arr =
[[124 148 124 137 131 127 135 141 130 123 125]
 [124 148 108 129 131 132 135 141 130 136 120]
 [124 133 124 137 131 125 135 120 130 123 121]
 [124 140 124 133 131 127 135 128 149 123 125]
 [124 148 131 137 131 127 135 141 130 121 107]]
arr[0, -11] = 124
arr[3] = [124, 140, 124, 133, 131, 127, 135, 128, 149, 123, 125]
arr[-1, -6] = 127
arr[2, 2] = 124
arr[-2, -9] = 124
arr[-5, -9] = 124
arr[-1, -2] = 121
arr[2, -11] = 124
arr[2, 8] = 130
arr[-2, 10] = 125
arr[:, 8] = [130, 130, 130, 149, 130]
arr[0, -6] = 127
arr[0, 9] = 123
arr[:, 1] = [148, 148, 133, 140, 148]
arr[-3] = [124, 133, 124, 137, 131, 125, 135, 120, 130, 123, 121]
arr[2, 1] = 133
arr[-1] = [124, 148, 131, 137, 131, 127, 135, 141, 130, 121, 107]
arr[-1, 4] = 131
arr[:, -6] = [127, 132, 125, 127, 127]
arr[-4, -4] = 141

M = [133 129 133 134 106 100 107 123 132 119]
M[-10] = 133
M[7] = 123
M[-8] = 133

grid =
125	128	129	136	130	123	118	126
137	131	118	143	124	125	120	104
123	130	130	135	131	133	118	126
131	123	134	127	131	127	112	127
129	126	128	136	132	128	143	117
123	127	123	123	128	124	141	111
124	130	127	129	128	130	115	150
130	126	134	137	127	129	127	129
128	135	130	125	129	131	127	136
124	129	134	127	131	129	136	123
137	131	122	136	135	129	130	129
131	126	132	138	126	127	119	130
123	123	133	126	126	130	131	121
124	125	121	126	121	129	138	141
127	135	128	128	139	123	116	106
grid[0,-8] = 125
grid[-8] = [130, 126, 134, 137, 127, 129, 127, 129]
grid[-12,4] = 131
grid[:, 5] = [123, 125, 133, 127, 128, 124, 130, 129, 131, 129, 129, 127, 130, 129, 123]
grid[6] = [124, 130, 127, 129, 128, 130, 115, 150]
grid[:, -8] = [125, 137, 123, 131, 129, 123, 124, 130, 128, 124, 137, 131, 123, 124, 127]
grid[-3,-7] = 123
grid[14] = [127, 135, 128, 128, 139, 123, 116, 106]
grid[-15,-1] = 126
grid[13] = [124, 125, 121, 126, 121, 129, 138, 141]
grid[-8,-3] = 129
grid[-3] = [123, 123, 133, 126, 126, 130, 131, 121]
grid[-2,1] = 125
grid[:, 4] = [130, 124, 131, 131, 132, 128, 128, 127, 129, 131, 135, 126, 126, 121, 139]
grid[4,0] = 129
grid[-2,4] = 121
grid[-5] = [137, 131, 122, 136, 135, 129, 130, 129]
grid[7,-5] = 137
grid[9,-3] = 129
grid[11,-7] = 126
grid[10,3] = 136
grid[-13,6] = 118
grid[-8,-7] = 126
grid[-5,-8] = 137
grid[-3,-3] = 130
grid[8,-4] = 129
grid[-4,-4] = 126
grid[-9,-5] = 129
grid[1] = [137, 131, 118, 143, 124, 125, 120, 104]
grid[-1,-7] = 135
grid[8,-8] = 128
grid[-11,3] = 136

W =
[[113 141 105 109]
 [109 107 150 149]
 [149 150 136 113]]
Indices start at 0.
(0, 0) = 113
(1, 2) = 150
(2, 1) = 150
(1, 3) = 149
(0, 3) = 109

x =
129  113  122  131  143
135  135  120  131  125
135  102  125  125  138
Indices start at 0.
(0, 0): 129
(0, 4): 143
(2, 2): 125
(2, 4): 138
(1, 2): 120

a =
142  134  122  116  133
140  144  110  115  141
127  139  131  124  126
127  131  136  125  121
141  146  107  116  145
130  125  132  125  127
106  143  147  135  113
137  122  134  118  121
127  130  131  128  124
123  143  131  126  127
141  146  106  115  145
138  134  120  120  136
142  151  100  117  149
Indices start at 0.
(0, 0) => 142
(11, 2) => 120
(12, 1) => 151
(5, 3) => 125
(12, 4) => 149
(2, 3) => 124
(11, 3) => 120
(9, 1) => 143
(5, 2) => 132
(11, 0) => 138
(8, 2) => 131
(5, 4) => 127
(4, 0) => 141
(10, 0) => 141
(8, 0) => 127
(4, 3) => 116
(5, 1) => 125
(10, 2) => 106

A =
[[147 125 127 129 128 124 132 121 135 132 149 135]
 [114 128 105 124 120 126 126 126 127 131 131 142]]
Rows and columns are counted from 0.
(0, 0) => 147
(0, 10) => 149
(0, 4) => 128
(0, 8) => 135
(0, 6) => 132
(1, 9) => 131
(0, 3) => 129

X = [122 101 116 119 148 143 134 117 111 132 147 114 128 114]
X[0] = 122
X[1] = 101
X[3] = 119
X[10] = 147
X[8] = 111

B = [[130, 128, 107, 133, 115, 120, 128, 115, 134, 128, 107, 122, 138, 149, 116, 138], [119, 115, 128, 132, 106, 122, 131, 125, 121, 120, 137, 140, 122, 150, 147, 123], [131, 103, 143, 147, 131, 132, 122, 140, 120, 135, 138, 117, 141, 126, 132, 137]]
B[0,0]: 130
B[2]: [131, 103, 143, 147, 131, 132, 122, 140, 120, 135, 138, 117, 141, 126, 132, 137]
B[1,15]: 123
B[:, 15]: [138, 123, 137]
B[2,4]: 131
B[1,4]: 106
B[0,3]: 133
B[:, 10]: [107, 137, 138]
B[1,14]: 147
B[:, 5]: [120, 122, 132]
B[1,12]: 122
B[1,2]: 128
B[0,13]: 149
B[0,10]: 107
B[:, 8]: [134, 121, 120]
B[2,6]: 122
B[2,3]: 147
B[2,10]: 138
B[1,13]: 150
B[0,2]: 107
B[0]: [130, 128, 107, 133, 115, 120, 128, 115, 134, 128, 107, 122, 138, 149, 116, 138]
B[1]: [119, 115, 128, 132, 106, 122, 131, 125, 121, 120, 137, 140, 122, 150, 147, 123]
B[2,15]: 137

data =
[[123 105 127 133 119 133 104 117 143 132 150 132]
 [105 148 126 136 104 114 141 123 125 136 127 131]
 [147 126 151 110 122 118 119 132 108 150 125 122]
 [123 141 108 124 113 150 134 152 138 151 136 124]
 [140 120 140 117 132 106 147 152 142 153 150 113]
 [151 128 105 116 119 131 108 106 108 140 113 147]
 [152 117 124 116 127 122 145 138 150 127 150 102]
 [108 125 112 150 153 121 142 127 112 109 151 147]
 [134 107 106 124 122 138 123 151 147 110 128 146]
 [152 125 135 116 146 123 141 123 133 134 149 145]
 [136 116 130 131 120 111 111 151 150 135 126 117]
 [107 147 112 147 127 119 103 147 137 123 108 128]
 [103 113 121 105 106 150 127 115 105 104 122 134]
 [127 152 121 121 126 150 138 123 136 148 143 104]
 [131 144 146 131 108 147 102 119 123 132 135 150]]
Indices start at 0.
(0, 0)	123
(6, 2)	124
(2, 5)	118
(9, 8)	133
(1, 3)	136
(11, 2)	112
(1, 1)	148
(13, 11)	104
(14, 9)	132
(10, 7)	151
(13, 6)	138
(12, 10)	122
(12, 4)	106
(7, 6)	142
(7, 10)	151
(4, 0)	140
(9, 3)	116
(0, 7)	117
(5, 2)	105
(14, 3)	131
(0, 4)	119
(5, 7)	106
(11, 0)	107
(5, 6)	108
(5, 8)	108
(5, 4)	119
(5, 10)	113
(4, 11)	113
(14, 0)	131
(13, 5)	150
(5, 3)	116
(14, 6)	102
(6, 5)	122
(1, 5)	114
(0, 2)	127
(9, 1)	125
(3, 6)	134
